[[4, -1, -13, -29, 1, 18, 1], [-9, 28, 26, -28, -18, 44, 17], [12, -2, 0, -25, -5, 18, 0], [21, -9, 8, -25, -11, 22, -2], [-5, 11, 14, -23, -7, 29, 14], [-36, -18, -60, -21, -6, 20, -32], [-29, 33, -4, 3, -27, 59, -16], [5, -16, -19, -15, 17, -15, -3], [-5, 11, 4, -49, -12, 14, 20], [-5, -3, 1, -15, -6, 0, -4], [8, 6, 5, -20, 1, 15, 3], [2, 2, -1, -26, -7, 21, 3], [33, -3, 2, -38, 19, -29, 18]]
The entry just right of the smallest entry is -21
The entry just left of the smallest entry -> -18
Which number is the entry just right of the centre entry? -27
Which number is the 2nd smallest entry? -49
Which number is the minimum? -60
Which number is the fourth entry in reading order? -29
Which number is the entry just left of the centre entry? -4
The largest entry is 59
Which number is the entry just right of -19? -15
The first entry in reading order is 4

Questions about the grid below.
1) The entry just left of 10.85?
2) The largest entry?
3) The entry just right of the smallest entry?
[[-0.55, 10.85, 12.45, -8.24], [4.73, -2.87, 8.58, 25.09], [-1.81, -4.40, -1.84, 14.54], [-9.08, -2.23, 8.34, 9.26], [10.43, 5.49, -14.45, -7.40], [-6.38, 24.14, -4.42, -11.97], [23.86, -8.74, -0.42, 23.21], [-0.63, -10.81, -8.44, 12.57], [-14.49, -0.66, -14.07, 10.67], [7.93, -13.32, -14.27, -9.38], [-8.76, 18.30, 10.83, 17.62], [22.60, 23.07, -15.29, -14.13]]
1) -0.55
2) 25.09
3) -14.13

B =
[[4 3 2 4 7]
 [6 7 4 3 7]
 [6 4 7 4 4]
 [6 2 3 3 4]
 [6 6 6 4 5]
 [2 2 3 5 6]
 [6 5 5 3 8]]
Indices start at 0.
Read off the entry at row 1, column 2.
4
The entry at row 2, column 2 -> 7
The entry at row 0, column 2: 2
Read off the entry in the top-right corner.
7
The entry just right of the centre entry: 3
Read off the bottom-right entry.
8
Read off the entry in row 1 and column 1.
7
The entry directly above the largest entry is 6
Read off the bottom-left entry.
6
The entry in row 0 and column 0 -> 4
The entry at row 2, column 1: 4
The entry in row 2 and column 0: 6

A = array([3179, 8759, 6780, 3965, 7529, 4836, 3815])
The second entry from the right is 4836
The third entry from the right? 7529
The last entry: 3815
The entry just left of the centre entry is 6780
The entry just right of the smallest entry? 8759

Questions about the table below. Rows and columns are numbered from 0.
1) Find the entry in row 2 and column 0.
2) Find the entry just left of the smallest entry.
3) Find the entry in the bottom-left corner.
4) Find the entry directly below the smallest entry.
5) Find the entry in row 2 and column 2.
6) Find the entry in the top-left corner.
7) Find the entry at row 1, column 1.
8) Find the top-right entry.
[[ -2  -5 -20  -8  -9   1  38 -44  12  39  -5  48]
 [-19 -52  29 -22 -36  -2  44  10 -29 -24  -4  -2]
 [-52  29 -53 -15  49   6  40 -19  20  42  13 -26]
 [  9 -16  42 -34  52  26 -55  51 -31 -13 -50  16]
 [ 39 -11 -49  -7   6 -18   2  44 -30 -46  11 -31]
 [  2  17  39 -37  16 -43 -16  19 -27  24  -8 -45]
 [ -6  -3 -43  19  30 -12 -33 -43 -56  29 -51 -55]
 [-55   2 -48  33 -15  45 -16 -14 -37  31  14  40]
 [-13  44 -15  16 -50  52  -2 -48  39  12 -13 -10]
 [-26 -52  22 -23 -18  28  32  50 -47 -54 -36  15]]
1) -52
2) -43
3) -26
4) -37
5) -53
6) -2
7) -52
8) 48

arr =
[[ -5  29  18  51 -33 -17  54  25 -30 -26   9 -35 -45 -28 -15 -20]
 [-43 -35  30 -18  19 -23 -38  44  24 -48  11  34  25 -27 -21 -26]
 [  0  20   2 -50  55  -3  27   2  32 -12   8  25  47 -16  -8 -11]]
Counting starts at 0.
Read off the bottom-left entry.
A: 0
The entry just right of -17: 54
The entry in row 0 and column 2 -> 18
The entry directly above -11 -> -26
Read off the entry just right of the smallest entry.
A: 55
Read off the entry in the top-right corner.
A: -20
The entry directly above -43 -> -5
The entry in the bottom-right corner: -11
Read off the entry just right of the largest entry.
A: -3
The entry at row 1, column 0: -43
Read off the entry just left of -30.
A: 25
The entry just left of 34 -> 11
The entry just left of -12 -> 32
Read off the entry directly above the largest entry.
A: 19
Read off the smallest entry.
A: -50
Read off the entry directly above -23.
A: -17
Read off the entry just right of 32.
A: -12
Read off the entry in row 1 and column 1.
A: -35
The top entry of the column that holds the largest entry: -33

Read these off the table that follows. Counting starts at 0.
1) What is the top-left entry?
2) What is the entry just right of the largest entry?
3) What is the entry in row 0 and column 2?
4) What is the entry just left of 68?
5) What is the entry in the bottom-right corner?
6) What is the entry in row 0 and column 1?
7) What is the entry directly above 253?
8) What is the entry directly above 53?
[[235 225 148 123]
 [217 178  40  22]
 [ 75  68  42  80]
 [193 172 119  58]
 [149  95  22  31]
 [253 183  67  53]]
1) 235
2) 183
3) 148
4) 75
5) 53
6) 225
7) 149
8) 31

 0.02   0.03   0.05   0.05   0.04  -0.10   0.05   0.05   0.03  -0.09
-0.03  -0.08  -0.08  -0.02  -0.06   0.06  -0.07  -0.09   0.00   0.03
-0.06  -0.14  -0.10   0.08  -0.10   0.15  -0.12  -0.14   0.02   0.09
The second largest entry is 0.09
Find the entry just right of the largest entry.
Answer: -0.12
Find the 3rd entry on the diagonal from the top-right corner.
Answer: -0.14
The second entry on the main diagonal: -0.08
Find the largest entry in the first column.
Answer: 0.02
The fifth-last entry, reading row by row: 0.15
The 5th entry, reading row by row -> 0.04
Find the first entry of the largest entry's row.
Answer: -0.06
The entry just left of the largest entry is -0.10
Find the 2nd entry on the diagonal from the top-right corner.
Answer: 0.00
The entry directly above 0.15 -> 0.06
The entry directly above 0.06 -> -0.10
The entry in the top-right corner: -0.09

Read these off the row that follows.
1) Read off the entry just right of the largest entry.
2) Read off the entry just left of 25.
3) Read off the entry just left of the smallest entry.
[ 13  -7  33 -32 -25 -51   1   6   9  25 -23]
1) -32
2) 9
3) -25
